One vector is turned by the same rotation once a tick. Each row is the vector after some number of ticks, and that number follows the row.
The counts run from 0 to 666.
[131 165 168 129 149 138 129 123  97 110 143 117 163 108  89 102 107 126
  95 167 132 106 164 123 151 123 150 192 100 139 118 138 179 120 100 109] -> 62
[117 187 129 126 133 118  84  90 117 104 120  99 151 144 101 137 120 125
  74 156 127 112 170 139 158 146 168 107 127 142 162 143 165 118 110  81] -> 404
[114 146 166 160 145 130 123  83  98 102 100 133 137 132  97 157  96 162
  79 158 139 134 159 113 145 138 161 147 133 112 119 141 178  90 105  93] -> 115
[105 160 151 121 110 123  92 115 160 101 131 129 137 124 118 107  95 170
 134 181 139  74 163 143 148 152 146 155 134 164 147 133 172  74 110  92] -> 483
[105 170 155 154 130 114 113  56 118 105  81 151 120 104 112 148  88 187
 124 165 135 135 153 114 130 166 140 135 125 121 117 116 154  70 127 115] -> 116
[120 187 177  79 116 133 121  87 112 125 140 123 150 128 103 100 125 143
 134 165 106 119 171 105 101 159 115 169 100 116 118 121 133  65 160 141] -> 53
[146 167 146 112 110 126 105 125  98 110 124 104 133 171 113 100 121 117
 112 152 140  91 154 160 129  99 187 192 119 140 149  96 131  78 113 104] -> 9
[150 157 154 137 108 131 113  76  80 144 142 112 139 151 153 116 135 109
 106 143 139  72 157 130  97 122 159 189 109 147 139 113 159 102 134 128] -> 215
[136 161 123 108 111 131 106 120 128  94 125 128 162 141  94 128  96 149
 111 172 124 117 183 149 126 149 161 132 131 174 130 120 175 102 101  89] -> 273
[132 180 139 109  89 126 127  81 133  93  87 112 146 133  85 113 113 150
 132 144  89 127 159 122  86 159 163 134 121 154 130 106 148  75 137 117] -> 300
[138 163 145  90 105 119  89  96 131 110 113 160 109 137 133 134 108 156
 120 190 140 108 178 157 141 149 130 123 109 152 125 114 183  90 130  94] -> 491
[120 168 177 128 151  94 119 113  85 120 115 112 107 122 123 119 101 127
  75 174 150 103 146 111 160 119 146 179 105 104  86 131 124  76 129 119] -> 343
[135 160 151 133 151 132 109 107 106 151 159  98 127 150 124 110 127 109
  84 152 125  51 179 141 146 126 176 185 125 141 125 127 134  98 116 106] -> 223
[120 164 168 136 127 115  90  99  69 110 143 105 159 148 106 128 127 114
  92 155 167 102 133 115 123 120 143 182 104 117 151 136 163 105 153 123] -> 148
[111 173 142 145 137 130 110  64 143 138 119 162 116 116 145 142 124 175
 126 157 136 104 163 124 116 169 155 139 103 184 117 104 153  99 116 119] -> 210
[115 197 156 122 161 123 115  63  84 144 132 118 128 142 147 143 162 146
  90 158 143 127 177 120 137 153 151 138  91 128 146  92 115 100 103 110] -> 406
[106 178 157 141 134 112 115  69 128 115  75 133 112 118 138 150 124 156
  96 160 127 116 166 116 123 172 123  91 117 141 150 134 158  87 118  90] -> 641
[126 173 186 153 147 118 127  80  64 140 111 131 121 133 139 118 152 114
 126 142 132  98 172 130 121 166 127 182  95 119 168 116 127 100 140 115] -> 166
[117 166 150 145 147 115 109 113  96 130 113 116 120 145 158 115 144 117
  87 153 165  93 148 122 111 121 189 147  99 146 165  97 118  92 111  83] -> 189
[126 197 172 145 148 121 139  80  72 133 132 105 153 120 118 118 144 142
 118 145 149 114 166 127 132 170 131 190  85 151 139 111 128 102 123 155] -> 391
[105 197 168 120 135 104  86  57 121 122 107 147 103 114 135 132 128 144
 115 164 116 112 152 111 120 168 120 132  82 141 135 115 137  96 163 141] -> 409
[ 98 150 172 142 134 123  75 116 129 102 138 146 125 140 107 131 104 142
 105 181 151  70 129 137 128 116 138 182 114 152 115 145 181  95 139 116] -> 475
[107 148 162 141 148 138  94  96 105 133 143 149 124 116 142 126 114 138
  91 170 148  62 160 114 113 119 160 148 125 115 148 142 173 109 117  74] -> 201
[152 209 129  96 108 117 126  82 128 104 108 112 123 125  97 113 116 142
 125 146  92 136 171 136 124 159 169 123 114 136 145  98 148  92 125  97] -> 75
[114 185 150 146 138  97  99  93 130 110  89 118 106 112 103 118 103 124
 138 151 103  88 160 137 127 193 148 129 103 145 173 126 141 109 155 103] -> 401
[107 155 152 154 152 119  93 126  85  97 120 120 154 141  93 142  90 124
  88 150 149 105 148 111 118 156 192 128 126 133 171 128 158 109 141  80] -> 385
[128 164 144 126 143 119 100 116 117  93 100 131 113 151  88 135  81 127
  65 161 114 111 161 126 127 122 181 130 120 140 101 122 160  95 121  94] -> 554
[109 167 134 147 148 104  87 112 139 102 114 133 114 136 136 115 113 130
  87 167 158  89 148 138 136 114 178 119 103 157 165 125 162 104 103  66] -> 190
[ 96 187 168 135 140 113  84  78 123 104 104 134 131 114 105 155 107 164
 122 176 141 114 142 113 130 181 118 136 104 144 121 118 149  97 162 146] -> 146
[117 147 170 122 166 129 126 129 106 137 124 128 129 153 129 126 121 145
  87 175 157  85 169 140 164 115 148 182 105 150  99 115 125  70 101  86] -> 13
[142 162 156 103 140 122  90 119  93 120 110 135 117 182 138 126 141 117
  88 161 159 102 158 151 131 110 163 170  95 155 129  93 116  78 128 105] -> 489
[106 144 183 129 163 134 118 143 121 106 108 144 143 134 114 114 109 151
  89 172 157  91 175 127 145 122 137 163 116 174 103 134 153  81 105  76] -> 276
[127 157 176 107 135 142 108 121 110 105 126 156 149 109  92 111  97 143
  90 177 135 116 152 116 129 119 135 171 104 125 115 138 207 104 105  81] -> 295
[130 172 159 113 131 125  99 103 105 125 147 144 105 150 126 105 121 140
 138 160 139  82 140 139 121 125 175 204  83 158 119  82 121  90 152 141] -> 241
[119 208 152 133 138 125 119  38 116 139 136 131 135 103 133 129 131 158
 133 156 128 119 160 113 135 170 126 155  92 151 140 104 156 112 123 142] -> 653
[108 145 148 137 159 130  90 122 141 114 139 160 128 120 116 132  75 168
 116 169 144  73 157 129 137 145 170 148 127 169 121 124 157 105 122  81] -> 239
[119 155 144 130 123 107  95  93 103  80 107 130 140 116  96 152  86 157
  81 173 177 133 137 119 142 126 161 128 124 133 118 135 199  95 122 108] -> 359
